[[127 120 130 122]
 [135 119 137 119]
 [128 105 135 104]]	130

[[122 123 125 111 125]
 [117 139 124 114 136]
 [120 131 123 146 154]]	111

[[120 123 133 125]
 [130 104 129 109]
 [125 113 129 118]]	133

[[131 121 129 126 127 134]
 [133 124 142 124 131  99]
 [126 126 118 130 125 150]]	127

[[130 137 119 139 131]
 [130 132 129 134 129]
 [106 115 112 113 139]]	139

[[125 119 126 115 153 141 128]
 [136 114 138 123 127 153 131]
 [120 109 123 136 140 147 115]]	141

[[129 131 107 113 144 146]
 [127 125 127 126 127 130]
 [129 126 128 127 127 129]]	144

[[128 127 131 130 130 133]
 [130 135 150 124 129 141]
 [133 130 134 129 132 129]]	130

[[123 136 108 129 106]
 [137 109 154 137 136]
 [132 119 143 132 135]]	129
---
array([[107, 125, 135, 134],
       [139, 124, 104, 128],
       [135, 124, 101, 130]]): 134

array([[116, 119, 124, 143],
       [150, 144, 116, 129],
       [149, 140, 119, 151]]): 143

array([[119, 118, 123, 128],
       [123, 135, 112, 144],
       [118, 127, 107, 124]]): 128

array([[146, 100, 147, 106],
       [130, 123, 113, 153],
       [128, 149, 113,  99]]): 106

array([[137, 140, 120, 146],
       [126, 141, 114, 120],
       [144, 148, 107, 144]]): 146

array([[121, 130, 107, 111],
       [126, 130, 101, 118],
       [153, 104, 132, 118]]): 111

array([[115, 106, 103, 129],
       [135, 123, 116, 118],
       [134, 123, 117, 116]]): 129

array([[120, 137, 142,  99],
       [139, 121,  98, 147],
       [119, 124, 139, 120]]): 99

array([[142, 142, 100, 129],
       [124, 124, 147, 131],
       [138, 137, 137, 147]]): 129
---
[[137 132 123 135 145]
 [128 128 129 131 132]
 [136 154 113 146 117]] => 137

[[144 124 144 128 119 124]
 [144 117 157 139 108 131]
 [101 130 112 136 132 138]] => 144

[[136 142 123 133 118]
 [123 136 144 106 123]
 [115 107 135 137 143]] => 136

[[117 121 123 136 133 141]
 [126 111 128 128 107 121]
 [130 120 122 109 101 128]] => 117

[[124 126 118 142]
 [126 120 123 124]
 [134 134 119 104]] => 124

[[106 139 127 132]
 [125 134 136 129]
 [149 120 130 121]] => 106

[[145 128 149 136 119 128]
 [100 130 120 127 145 129]
 [108 129 127 131 141 129]] => 145

[[106 129 114 124 121 120 132]
 [132 115 124 156 127 145 114]
 [141 129 143 150 129 139 112]] => 106

[[141 115 114 142 118 116 116]
 [103 146 149 156 148 148 148]
 [147 146 145 106 147 143 146]] => 141
---
[116 103 133 139] value 103
[154 110 117 104 112 119 113] value 112
[136 104  99 131] value 104
[148 134 150 136] value 134
[132 133 119 120 142 102] value 120
[136 103 110 149 118 141] value 149
[133 129 138 108 151 127 123] value 151
[116 127 102 135 133] value 102
[130 124 154 113 136] value 154
[105 133 122 118 142] value 122
---
[130 106 151 137 108 113 126] Out: 126
[133 100 131 126 130 115 141] Out: 130
[127 109 134 154 132 124 142] Out: 132
[121 148 104 146 117 130 140] Out: 130
[129 131 135 140 150] Out: 135
[137 136 142 138 106] Out: 137
[125 122 137 105 136] Out: 125
[104 148 130 136 155 118 117] Out: 130
---
array([[133, 138, 118, 127, 102, 122],
       [147, 126, 106, 131, 130, 119],
       [135, 126, 117, 132, 113, 125]]) yields 133

array([[123, 123, 142, 126],
       [123, 119, 154, 126],
       [138, 140, 103, 126]]) yields 123

array([[128, 126, 134, 115, 135, 107],
       [135, 130, 131, 102, 141, 122],
       [122, 136, 114, 117, 104, 130]]) yields 128

array([[133, 128, 137, 124, 132, 133, 128],
       [138, 128, 118, 142, 113, 113, 133],
       [133, 154, 128, 128, 120, 110, 147]]) yields 133

array([[132, 157, 130, 126, 152],
       [128, 127, 129, 128, 127],
       [129, 128, 127, 126, 128]]) yields 132

array([[146, 113, 127, 105, 130],
       [138, 105, 111, 148, 108],
       [119, 147, 140, 134, 123]]) yields 146

array([[110, 123, 139, 154, 123],
       [148, 134, 144, 108, 132],
       [134, 100, 132, 119, 105]]) yields 110

array([[123, 136, 153, 137, 115, 118, 127],
       [150, 118, 121, 142, 135, 134, 133],
       [126, 130, 150, 118, 130, 139, 114]]) yields 123
---
[135, 131, 158, 115, 104] → 104, 135

[123, 137, 149, 133, 135] → 135, 123

[[133, 153, 149, 123, 122, 138, 146],
 [148, 124, 134, 130, 116, 135, 135]] → 146, 148

[131, 131, 133, 149] → 149, 131

[[130, 137, 136, 126, 133, 134, 127],
 [127, 130, 117, 133, 132, 130, 125],
 [106, 120, 132, 122, 120, 115, 133]] → 127, 106

[[124, 128, 129, 123, 132, 118, 137],
 [152, 108, 113, 134, 135, 134, 132]] → 137, 152

[[128, 107, 131, 107, 109, 146],
 [148, 113, 128, 119, 108, 143]] → 146, 148

[99, 135, 137, 149] → 149, 99
---
[[114, 151, 138, 113, 109, 148], [152, 119, 117, 120, 117, 144], [127, 104, 111, 125, 150, 146]] ==> 113
[107, 145, 156, 150] ==> 150
[[99, 115, 122, 125, 139, 153], [129, 127, 110, 139, 140, 150]] ==> 125
[114, 151, 117, 126, 139] ==> 126
[117, 154, 150, 104, 143] ==> 104
[133, 118, 138, 130, 115, 144, 151] ==> 130
[153, 155, 104, 150, 154, 102] ==> 150
[135, 128, 121, 154, 130] ==> 154
[134, 119, 134, 127, 153, 128, 133] ==> 127
---
[[105 124 124 128]
 [128 109 151 104]
 [123 126 120 103]] yields 128, 123

[142 100 133 104 136  98 143] yields 143, 142

[134 149 137 142] yields 142, 134

[139 110 155 125 133] yields 133, 139

[122 101 145 107] yields 107, 122

[119 120 139 125 107 127 122] yields 122, 119

[104 137 135 151 128 133 146] yields 146, 104

[133 116 153 133] yields 133, 133

[[126 123 116 151]
 [130 123 116 151]] yields 151, 130

[[141 137 100 125 135]
 [141 136 100 125 138]] yields 135, 141
---
[[100 125 107 135]
 [128 147 136 151]
 [139 117 138 130]] 136

[[121 134 120 146 130 150]
 [109 127 133 137 139 129]] 139

[[127 116 128 136 116 125 114]
 [124 104 124 116 129 139 129]
 [129 115 119 117 140 137 142]] 139

[[155 126 137 127 119 101]
 [123 124 131 124 138 131]
 [101 123 126 124 136 148]] 138

[[128 132 126 126 120 123]
 [151 132 116 142 102 125]] 102

[[127 129 118 103]
 [120 138 110 112]] 110
---
138  120  137  151  119
102  138  110  135  141
Out: 110

113  138  134  131
141  105  117  122
116  139  144  131
Out: 117

119  129  150  121  132
107  120  151  129  135
116  126  109  105  145
Out: 151

131  126  116  131  132  128  120
136  126  139  125  152  124  131
Out: 139

124  140  152  133  138
110  138  105  129  116
140  104  109  100  131
Out: 105

126  138  112  153  102  117
125  133  120  127  127  102
156  150  136  154  131  109
Out: 120
---
 98  100  131  122  134 -> 134
130  132  108  114  125  141  107 -> 107
118  129  115  117  156 -> 156
150  134  137  152  149  116 -> 116
137  127  129  120  107  153 -> 153
122  113  152  116  137  141  120 -> 120
---
[149 144 146 148] gives 144
[123 145 119 122 129 152 135] gives 129
[150 129 122 139 124 106] gives 139
[114 106 109 128 150 130] gives 128
[106 107 116 114 129 132 126] gives 129
[124 119 107 125 128] gives 107
[118 134 108 107] gives 134
---
[129 136 136 128  99] yields 99
[117 156 138 128 138 153 142] yields 142
[124 104 127 120 126  98 136] yields 136
[124 123 155 130] yields 130
[132 127 103 126 124 129] yields 129
[122 121 127 112 152 148] yields 148
---
[[108 116 129 129 126]
 [106 150 124 149 108]
 [153 118 146 111 105]] -> 146

[[144 149 122 137]
 [142 141 140 155]
 [142 142 137 155]] -> 137

[[137 126 110 106 140]
 [129 117 142 113 119]
 [143 130 116 118 143]] -> 116

[[112 125 134 111 140 148 126]
 [144 126 120 149 111 119 124]
 [141 114 109 143 108 121 111]] -> 109

[[117 124 112 121 111]
 [114 127 112 118 120]
 [112 137 107 118 111]] -> 107

[[150 128 118 154 117]
 [124 139 129 145 132]
 [150 131 120 142 118]] -> 120

[[128 139 124 140 115]
 [140 139 124 153 115]
 [140 133 127 140 115]] -> 127
---
[[141 147 110 129 152 125]
 [142 138 107 132 151 128]] value 110

[[120 134 123 136 134 133]
 [ 99 146 129 119 146 137]] value 123

[[109 153 122 124 150 116 126]
 [110 153 122 124 150 116 126]] value 122

[[142 150 129 139]
 [138 157 129 135]] value 129

[[133 114 100 125]
 [113 151 142 133]] value 100

[[136 119 125 145 125 154]
 [140 124 140 127 115 100]] value 125

[[141 143 117 151]
 [109 118 138 100]] value 117

[[101 102 129 140 117 125 128]
 [116 124 139 110 140 126 111]] value 129

[[132 123 103 126 141]
 [132 123 103 126 140]] value 103
---
Input: [133 112 152 133 152]
Output: 133
Input: [121 138 114 155 145]
Output: 121
Input: [139 144 151 135 131]
Output: 139
Input: [120 132 156 109 124]
Output: 120
Input: [119 129 139 153 101]
Output: 119
Input: [150 142 129 140 124]
Output: 150
---
132,144,146,107,106,120,131 -> 131

126,125,149,133,121,122
127,132,127,133,113,119
126,129,115,123,140,130
-> 130

122,101,129,107 -> 107

147,149,119,131 -> 131

116,100,151,111,131 -> 131

136,127,124,156,139,130,143 -> 143
